Where one turn sends some rows of the set: a few examples, then the rows asked:
Lub: -30.9 -21.2 9.6 0.4 10.9 10.3 5.7 9.1 -8.0 22.5 -21.4 -7.7
luzud: 11.5 16.1 18.6 -5.2 23.9 -17.0 -18.2 -17.6 14.3 13.2 0.3 -9.6
beb: -6.7 -8.7 -13.8 -19.5 -4.8 8.3 27.6 2.4 7.5 -5.9 8.1 8.3
sesuk: -22.3 21.1 22.5 20.6 9.7 2.4 13.8 1.3 14.9 4.9 9.3 9.4
Tidif: -30.7 3.3 16.3 30.6 14.5 10.1 -10.4 7.1 -6.7 5.1 -10.3 -5.7
nedo: 17.6 6.0 0.1 -28.6 15.4 -12.2 -9.4 -20.3 6.3 7.3 7.6 -10.7
vipan: -6.2 15.7 -4.5 9.8 -2.4 8.2 13.5 0.9 11.9 -21.2 19.2 10.9
pedu: -9.3 4.7 31.2 -10.1 4.1 -1.2 -32.8 10.9 -1.4 8.2 -12.8 -23.5
vopat: 4.4 -4.4 5.0 -39.6 -1.6 5.4 -15.5 7.1 -0.2 -9.0 -0.3 -22.9
suman: 6.5 23.0 23.3 -11.8 3.1 -0.7 -16.9 5.6 24.1 -14.3 10.8 -13.8
lanar: 24.8 17.1 19.5 -14.7 11.4 -0.7 -15.2 -7.6 9.0 -6.7 9.0 -15.4
vomup: -21.0 21.4 25.5 22.9 13.9 7.4 10.4 8.0 14.7 10.2 4.0 1.4
gili: -0.3 10.0 -9.6 -30.6 12.5 -14.7 -8.1 -13.2 22.7 -4.2 12.0 -8.0
kib: 21.5 -2.9 11.4 -28.4 4.2 1.1 -19.9 -4.8 -9.0 3.2 -3.2 -20.7
Rup: -14.7 -25.6 -19.2 -8.4 -1.7 15.2 3.2 8.1 -13.4 -4.7 -11.1 -6.0
Disek: -16.1 -8.4 -1.2 -28.7 13.2 -15.5 -23.9 -7.8 -2.8 18.3 -11.9 -17.5
fof: -2.5 0.5 -11.7 -17.3 -6.5 13.5 28.0 5.2 9.9 -3.3 15.0 3.9
kivif: -30.8 -18.6 11.4 -0.3 11.7 6.1 6.0 9.7 -13.7 19.9 -23.2 -4.3
Vaze: -8.4 22.8 -6.2 15.6 5.2 7.7 10.3 -0.3 12.8 -14.8 21.0 6.3
sef: -10.0 -20.0 -26.2 -12.4 -3.0 10.7 6.0 7.3 -13.8 -2.5 -6.7 -3.4
diz: -14.2 18.9 17.0 -0.4 18.1 -21.7 -25.6 -9.5 21.2 12.9 -0.6 -9.0
lopod: 7.8 -4.2 10.4 -18.9 16.5 -15.9 -22.2 -14.7 -3.8 23.5 -11.3 -14.9
sop: -7.9 14.1 -7.3 12.2 -2.5 12.4 10.2 -0.8 13.2 -19.3 21.5 6.6
koro: -22.8 -21.4 5.5 -5.0 6.2 10.5 6.2 15.5 -12.1 22.7 -23.3 -8.4
mapu: -30.1 5.6 20.1 28.7 13.8 5.8 -8.3 8.5 -9.9 4.6 -12.2 -1.6
nalo: -28.3 0.6 11.1 28.1 17.4 5.1 -11.3 10.3 -9.2 11.5 -17.4 -5.7
zad: -23.9 18.6 21.8 21.1 9.3 7.3 13.2 0.6 18.5 7.9 11.3 4.5
gud: -14.4 -24.2 -16.1 -11.7 -0.4 11.8 5.9 9.6 -17.4 -6.1 -13.5 -2.8
rig: -8.2 -10.1 -13.7 -18.0 -6.7 12.5 26.8 1.7 11.8 -1.6 10.3 4.1
Nomom: 15.4 6.5 30.1 -4.9 12.3 -4.1 -28.4 -1.9 -1.5 9.3 -10.1 -18.9

koro -> nalo
kivif -> mapu
Lub -> Tidif
Now these:
nedo -> kib
pedu -> diz

Where one turn sends some rows of the set: a few examples, then the rows asked:
bine: -31.5 -25.5 -8.6 -15.1 -10.5 2.1 -6.9 17.3 -12.4 2.0 8.8 4.1 -4.3
Pago: -18.6 6.2 27.7 4.2 -24.0 -17.7 -11.1 8.2 5.6 -29.6 -1.4 -34.5 -8.2
Dibo: -11.0 2.5 -24.9 9.6 3.7 -28.0 7.9 -9.1 33.5 1.1 -0.9 -32.1 14.6
zabag: -30.4 0.0 24.4 14.2 3.3 -23.0 -3.3 4.1 3.3 -5.2 13.0 11.5 25.2
bovas: -15.5 -11.2 25.8 8.6 -24.9 -6.1 -18.8 13.9 2.9 -25.7 -13.0 -21.7 -4.4
kufar: -10.7 7.1 -21.5 12.4 -10.6 -20.3 8.8 -11.2 30.9 -12.1 1.4 -41.0 11.5
sidid: -10.3 -7.8 -31.5 6.9 -5.0 -18.9 7.4 -9.5 33.1 -3.0 1.3 -36.0 9.5
Tado: -43.4 -7.5 23.2 9.5 4.9 -22.7 -3.0 6.6 1.2 -6.5 23.4 2.8 19.0
rifaf: -11.4 -2.1 -34.3 5.7 -2.2 -17.1 5.9 -10.8 23.7 -5.1 -4.3 -40.2 9.3
netuv: -19.8 -24.3 -3.5 -10.9 -4.3 8.6 -3.4 -2.9 -12.9 6.1 4.8 5.3 -12.8
der: -19.7 -27.4 -19.3 -16.0 -4.6 3.5 -7.0 -2.8 -15.4 -0.6 -0.2 -13.3 -13.4
temem: -18.9 -31.4 -10.2 -5.9 -0.7 5.1 -9.9 1.2 -13.7 3.8 -6.3 5.5 0.5
bet: -21.0 0.7 24.0 -5.6 -28.9 -6.8 -10.8 23.6 -0.7 -17.7 -4.2 -13.8 -14.8
redir: -11.4 9.6 -26.6 9.3 2.2 -23.6 11.8 -14.3 27.1 -1.0 1.7 -29.8 16.4
Zasun: -5.4 5.2 -19.5 10.2 -9.5 -21.8 7.8 -10.7 36.7 -4.8 -1.5 -36.0 7.0
Vuke: -20.6 -4.7 29.9 1.9 -13.9 -12.7 -17.2 16.2 -1.2 -18.9 -13.8 -27.4 -13.7
pof: -40.1 4.4 20.3 0.0 2.2 -26.3 -4.1 21.6 -2.3 -2.0 11.7 6.6 14.6
nito: -36.0 5.4 10.0 3.8 13.4 -29.3 4.7 -3.2 -0.8 0.6 23.0 4.4 21.7

der -> nito
bovas -> temem
Zasun -> sidid
Now these:
netuv -> Tado
bine -> pof
kufar -> rifaf

Where one turn sends some rows of the set: a few examples, then the rows asked:
tumap: -15.4 4.2 8.2 34.5 3.8 35.1 -21.5 20.3 14.1 10.9 -33.6 -0.2 24.4 17.7 2.2 -1.1 0.7 0.8 53.7 22.8 18.3 2.4 -8.7 4.0 14.1 -1.9 25.1 16.8 -15.7 4.9
Miba: -21.7 14.5 -16.0 19.2 18.9 61.9 -21.9 8.3 4.0 23.1 -15.6 4.3 12.8 18.1 -4.5 0.8 10.6 6.4 40.3 7.0 -12.0 -1.4 -16.1 -16.0 17.9 -22.0 -4.1 14.5 25.3 9.6
dimup: -3.1 -26.6 11.9 -14.0 32.1 5.2 -31.7 -8.2 -1.3 27.2 0.1 -0.7 15.9 14.8 -4.8 2.5 8.9 4.1 24.3 -9.1 33.2 -8.5 20.6 -8.9 21.2 -5.5 -9.1 31.1 9.3 -5.1
sug: -4.3 -19.9 9.5 7.4 1.5 35.3 -45.9 18.8 27.1 4.7 10.2 -20.5 14.1 8.6 -7.9 -17.7 -10.1 4.4 15.4 -20.7 23.2 -15.1 -6.1 -11.1 4.6 6.2 -23.3 32.2 39.8 -8.3
naz: -19.1 12.4 41.4 -3.1 0.0 37.2 -52.5 12.8 22.1 24.9 -2.2 10.7 16.8 16.9 2.5 -39.7 20.7 18.4 61.1 13.1 9.9 -11.8 -2.4 10.1 -0.1 -37.2 1.7 4.0 24.9 -7.9
Kis: -18.5 -52.0 21.0 -1.1 -1.8 13.6 -62.4 28.5 19.8 8.2 9.3 7.2 9.6 9.3 -2.4 -20.5 -9.1 25.1 27.8 -5.0 29.1 -24.7 19.6 -10.3 7.9 2.7 -2.2 -7.0 13.3 -11.3
gubik: -21.5 1.8 17.4 36.8 9.8 25.8 -17.4 22.2 5.0 13.9 -34.7 2.7 16.0 10.9 -7.9 -3.9 15.5 -5.4 56.1 9.6 10.8 -0.1 -7.2 0.1 27.1 -16.2 11.3 -3.7 -25.1 10.4
Vid: -24.9 -11.8 -2.9 33.5 -7.7 56.3 -14.5 13.4 4.8 38.5 -7.1 4.9 21.5 38.5 -3.2 -7.2 -7.9 4.3 46.9 15.0 14.1 -13.3 -6.5 -13.8 -0.8 -21.5 14.4 -1.1 21.0 18.4
puzu: -34.2 -13.2 1.2 37.1 17.7 27.2 -22.2 4.7 15.2 27.1 -19.8 29.0 13.3 8.3 2.8 -21.4 10.9 25.9 77.4 -21.3 12.7 -14.1 16.5 1.4 -3.4 -13.9 11.1 1.6 8.1 8.9
pav: 5.7 -18.5 3.9 -8.4 -7.4 43.2 -64.6 5.6 47.4 32.6 1.5 11.0 35.1 25.9 3.5 -12.0 12.7 -16.4 40.5 6.2 8.5 4.0 16.8 -0.9 5.9 -9.7 -21.8 2.4 8.0 -13.2
suze: -14.9 -52.0 10.1 -2.3 -3.1 15.7 -60.1 20.1 15.1 13.1 16.8 12.6 1.8 11.9 -3.1 -14.5 -6.9 18.3 31.6 -13.4 26.7 -29.8 24.0 -4.1 3.2 4.6 -4.0 -9.0 12.2 -8.5
Nipa: -37.8 -11.3 -2.7 25.5 20.6 30.1 -25.9 3.1 10.4 30.1 -6.0 34.2 10.6 2.7 -5.2 -25.2 10.5 23.6 75.2 -20.5 12.8 -22.9 10.7 6.9 0.7 -15.2 8.9 7.3 20.9 5.0
Mapa: 2.9 -17.9 4.7 -4.0 -14.0 47.1 -63.9 -1.7 34.4 38.1 14.0 2.8 25.8 13.0 -0.5 -6.5 16.9 -15.4 38.1 1.0 0.4 2.0 20.8 -4.6 -2.0 -1.9 -20.7 14.3 2.4 -6.1
gabo: -45.9 -13.9 31.7 18.4 11.1 21.8 -53.9 35.8 16.0 5.1 6.2 0.1 1.7 22.2 -10.9 -30.6 15.5 0.7 52.7 0.6 15.5 -21.7 -20.4 -4.9 17.7 -31.3 9.5 -5.0 16.2 -24.6
tubar: -21.7 -12.1 -14.0 27.2 22.1 17.7 -15.1 26.8 5.4 14.0 -30.6 22.3 18.7 38.3 2.6 -16.4 2.4 15.4 60.8 -5.9 20.3 -1.6 7.1 6.4 -11.4 -4.7 21.3 -0.2 21.3 8.9
tetu: -29.9 5.6 -9.0 32.1 -3.5 60.4 -26.9 10.9 2.1 39.1 -6.8 3.4 1.6 12.9 -11.8 -5.6 13.7 6.8 35.5 11.2 -13.6 -9.6 -15.1 -22.2 10.4 -22.0 0.2 13.6 18.3 4.3
Kaze: -14.3 -9.8 23.2 4.7 9.0 29.5 -56.0 15.6 45.3 -7.7 -22.2 -15.1 9.0 27.8 -16.4 -14.2 8.7 -20.4 41.5 5.3 5.1 -11.4 27.9 6.6 2.1 2.5 -31.2 -19.1 11.6 -1.1
posi: -29.4 -7.4 6.6 -1.9 16.3 34.5 -51.6 30.7 20.0 -0.9 10.8 16.1 5.8 19.9 -5.3 -37.7 9.1 18.3 46.9 -24.5 12.4 -14.3 -25.8 4.2 19.1 -29.1 11.1 5.4 37.0 -11.9
kotu: -8.0 9.9 24.0 -1.5 27.6 28.6 -65.4 27.1 14.0 4.1 -26.8 7.1 3.4 22.5 11.6 -37.3 14.7 9.9 61.3 10.8 5.6 -5.4 -7.4 14.7 21.1 -33.0 0.5 -1.5 16.6 -14.5
peliz: -25.5 -1.4 -11.0 39.7 -0.9 59.2 -16.9 13.9 7.8 43.8 -5.8 9.2 5.9 23.1 -9.2 -7.9 -0.4 8.9 33.5 7.3 -5.0 -11.2 -11.2 -23.4 7.2 -24.9 3.9 13.3 19.4 6.8
zum: -28.0 -38.6 7.2 6.1 33.4 19.7 -53.3 -5.2 2.2 6.4 -14.6 -15.5 -3.8 7.1 -8.0 -5.3 0.6 -6.0 26.7 -18.2 1.7 -18.3 21.7 -10.7 30.8 19.0 -16.1 12.4 12.7 4.2
Togur: -9.7 -14.7 13.7 3.8 18.3 28.1 -63.4 14.0 28.0 -9.1 -23.2 -15.2 -2.8 17.3 -8.4 -8.0 6.3 -18.1 40.8 5.6 -3.6 -9.3 32.7 6.0 8.0 11.7 -29.6 -13.1 1.0 -0.2
Til: 5.1 -30.1 15.0 6.8 4.2 6.0 -60.3 45.2 17.3 6.8 -6.9 -19.5 8.0 27.8 -4.2 -4.7 17.9 1.9 18.3 -14.0 13.8 2.3 0.3 -16.1 -0.4 -10.3 1.2 20.3 -4.5 -23.0
dapa: -25.1 -7.3 6.4 20.8 23.3 17.3 -14.3 11.0 -3.3 34.9 -11.2 30.4 22.1 7.9 3.1 -21.9 5.4 34.1 62.9 -9.0 18.0 -16.8 3.8 4.8 -4.7 -15.5 12.3 17.9 26.8 -1.9
mibo: -15.9 -47.3 24.1 0.4 -7.5 18.7 -62.5 28.3 26.1 6.4 4.5 4.2 8.8 14.9 2.9 -14.1 -9.0 31.8 24.3 -2.5 20.5 -27.5 17.7 -11.0 1.1 0.7 1.0 -7.8 13.7 -11.3
miz: 15.8 -23.1 31.3 -13.8 28.2 20.4 -45.0 5.8 13.2 17.4 0.9 -7.3 26.9 25.3 4.5 -14.0 -2.3 1.5 55.7 -16.8 27.2 -16.1 36.3 10.6 -2.5 -17.8 -18.5 7.6 10.6 7.6
Peg: -0.5 -18.8 15.7 13.5 -2.6 35.9 -50.0 19.5 31.8 1.1 6.3 -27.4 11.8 9.7 -1.9 -14.1 -14.7 6.8 18.7 -21.3 22.2 -22.7 -9.5 -7.2 7.0 2.8 -17.9 30.5 32.5 -9.3
gir: -34.0 1.2 21.6 0.9 13.0 32.1 -48.5 35.8 14.5 4.7 1.9 0.4 27.5 26.2 4.1 -22.2 13.9 6.3 35.0 9.5 0.4 0.0 -35.6 -10.5 17.7 -23.0 6.1 7.0 33.1 -22.5
tozot: -30.1 -5.7 23.1 30.0 18.8 20.3 -24.0 25.2 -6.7 17.5 -28.0 6.5 15.5 10.3 -12.6 -6.0 19.2 -7.3 59.4 13.2 7.4 -8.5 -6.7 3.5 28.2 -18.2 13.6 -6.2 -21.7 2.0
Bubuf: -22.1 -7.4 2.7 41.1 12.6 25.4 -20.5 33.5 1.5 7.9 -34.3 10.8 0.3 10.7 -17.8 -15.8 1.9 -4.1 41.4 0.6 3.4 -7.6 -12.8 7.5 33.1 -6.4 15.0 -2.1 -15.2 8.6
kep: 2.2 -15.0 5.0 -9.1 -6.3 45.5 -66.2 1.8 45.1 35.8 6.1 8.7 31.3 15.9 0.6 -16.0 17.3 -10.6 38.9 5.8 8.3 7.1 22.4 -6.9 2.0 -7.1 -24.1 10.5 10.4 -9.6
kove: -2.8 -32.8 19.9 9.3 9.1 1.8 -53.0 39.9 1.6 11.1 -1.5 -25.9 10.8 27.8 -5.8 2.4 17.5 -15.4 21.8 -5.7 13.8 -0.2 6.3 -17.8 0.5 -4.2 -8.3 13.0 -6.4 -20.8
doga: -0.3 -15.1 3.4 0.3 1.3 34.6 -40.9 15.1 19.6 1.4 10.6 -18.8 18.1 9.4 -1.9 -6.3 -12.5 0.3 13.4 -17.4 14.2 -14.8 -6.1 -5.8 4.6 14.9 -25.3 26.9 38.3 -4.6
sim: 13.8 -26.2 31.5 -9.3 30.3 24.6 -54.7 9.8 19.6 17.6 -5.6 -6.9 28.4 24.5 1.1 -26.4 2.1 -4.3 60.1 -21.4 27.7 -10.8 33.0 7.4 6.0 -23.7 -19.5 3.9 10.9 8.2
Zafe: 0.4 -13.1 4.2 -13.2 21.5 22.6 -36.3 -10.0 0.9 20.9 -16.6 -11.1 11.3 11.1 -10.7 -11.8 13.2 -6.0 17.8 -19.1 0.0 0.7 16.5 1.6 17.5 11.3 -25.0 23.8 25.5 19.5
Dafus: -22.6 -10.5 -13.5 47.5 -2.4 38.8 -28.1 24.7 12.8 13.2 -28.5 4.6 6.1 22.4 -15.1 -17.2 -0.5 -21.0 55.4 -5.3 13.8 -5.9 -15.9 11.5 20.1 1.4 17.2 1.4 -6.1 11.6
fani: -12.2 -35.9 23.0 0.9 17.7 6.7 -48.6 -3.2 -8.3 46.0 -16.0 -8.0 19.6 18.8 0.5 -3.4 20.3 -13.8 30.2 11.6 3.6 -1.4 26.8 -13.2 16.5 1.8 -16.4 11.8 -1.1 -3.6
nesu: -20.3 -31.8 5.9 1.0 6.7 19.8 -49.8 -20.7 11.5 34.3 -3.5 7.3 -13.6 3.4 -17.9 -17.0 8.7 -3.6 33.9 -5.7 22.0 -26.1 35.1 1.9 20.5 7.8 -22.4 4.4 11.7 4.3
lumo: -35.1 -13.1 4.7 44.8 7.9 29.6 -27.8 15.5 17.5 20.0 -20.8 7.4 2.5 22.6 -5.4 -15.9 7.1 19.3 73.5 -8.0 15.7 -12.7 19.8 -1.9 -19.2 -10.4 29.0 10.3 0.9 9.6
Zanop: -23.4 -6.5 7.8 32.0 23.6 19.6 -29.3 32.2 -11.3 5.8 -36.9 6.8 -2.4 4.9 -13.8 -16.5 7.4 0.3 52.9 1.7 2.4 -13.6 -11.9 10.3 37.6 -7.7 12.0 -4.1 -12.0 6.6
lates: -27.1 -14.1 4.7 32.5 25.7 15.5 -7.7 20.2 2.0 29.0 -19.2 31.8 21.2 17.6 1.8 -23.7 -0.8 29.1 57.9 -12.1 13.2 -13.1 6.9 3.3 -6.5 -11.4 15.8 11.9 21.4 2.7
fubus: -16.6 10.2 -17.4 26.4 13.9 64.8 -19.2 2.3 13.5 26.4 -19.3 6.9 11.0 20.9 3.7 -0.5 2.7 14.5 45.1 3.7 -2.2 -3.0 -9.1 -19.9 15.7 -23.6 -3.8 10.4 20.4 13.7
muz: -13.9 -10.1 22.5 2.2 14.9 32.0 -62.7 15.4 37.5 -6.4 -22.8 -18.7 4.0 19.8 -15.3 -15.0 9.3 -18.3 39.2 9.2 1.8 -4.3 30.8 -0.4 8.7 1.9 -32.7 -13.9 7.7 2.9
kesug: -8.5 -5.2 -20.3 26.2 10.8 67.9 -31.9 10.0 11.3 17.6 -18.9 4.6 6.3 26.7 7.9 -6.6 -12.1 20.3 52.5 -4.8 4.5 -8.3 -2.7 -10.3 11.3 -18.3 20.9 13.2 13.8 25.1
lim: -33.3 -32.1 13.1 -3.6 -6.4 23.3 -44.4 -10.8 11.6 32.7 9.4 -2.8 11.6 3.1 -20.5 0.9 25.0 -1.0 14.4 -3.4 1.6 -3.9 20.8 -19.5 11.4 10.7 -6.2 18.5 2.4 2.7
zatim: 13.8 -27.4 27.2 -6.9 24.7 29.2 -52.6 14.2 25.0 18.1 -4.4 -10.2 28.3 36.6 1.6 -22.8 1.6 -9.9 56.6 -27.4 18.9 -12.1 27.4 8.1 2.0 -26.1 -20.2 -2.0 14.8 9.7
vuba: -0.9 -33.6 15.5 5.3 8.2 7.9 -60.2 46.6 9.1 8.4 -4.8 -23.6 8.5 25.2 -9.0 -6.3 16.8 -5.1 14.8 -7.8 12.9 7.3 0.2 -22.7 6.3 -7.6 -3.6 15.5 -2.0 -19.3
vun: -23.6 8.7 20.7 14.4 3.0 54.3 -72.0 17.3 24.3 17.3 -11.9 -5.5 -0.6 13.6 -0.2 -42.6 21.4 -1.8 59.1 -2.8 -14.6 -7.0 -14.5 5.5 14.0 -28.4 -5.0 4.5 22.3 -5.8

sim -> vuba
kove -> Mapa
mibo -> Kaze
Now these:
tozot -> tetu
posi -> kotu
Zafe -> dimup
lumo -> Dafus
Bubuf -> fubus

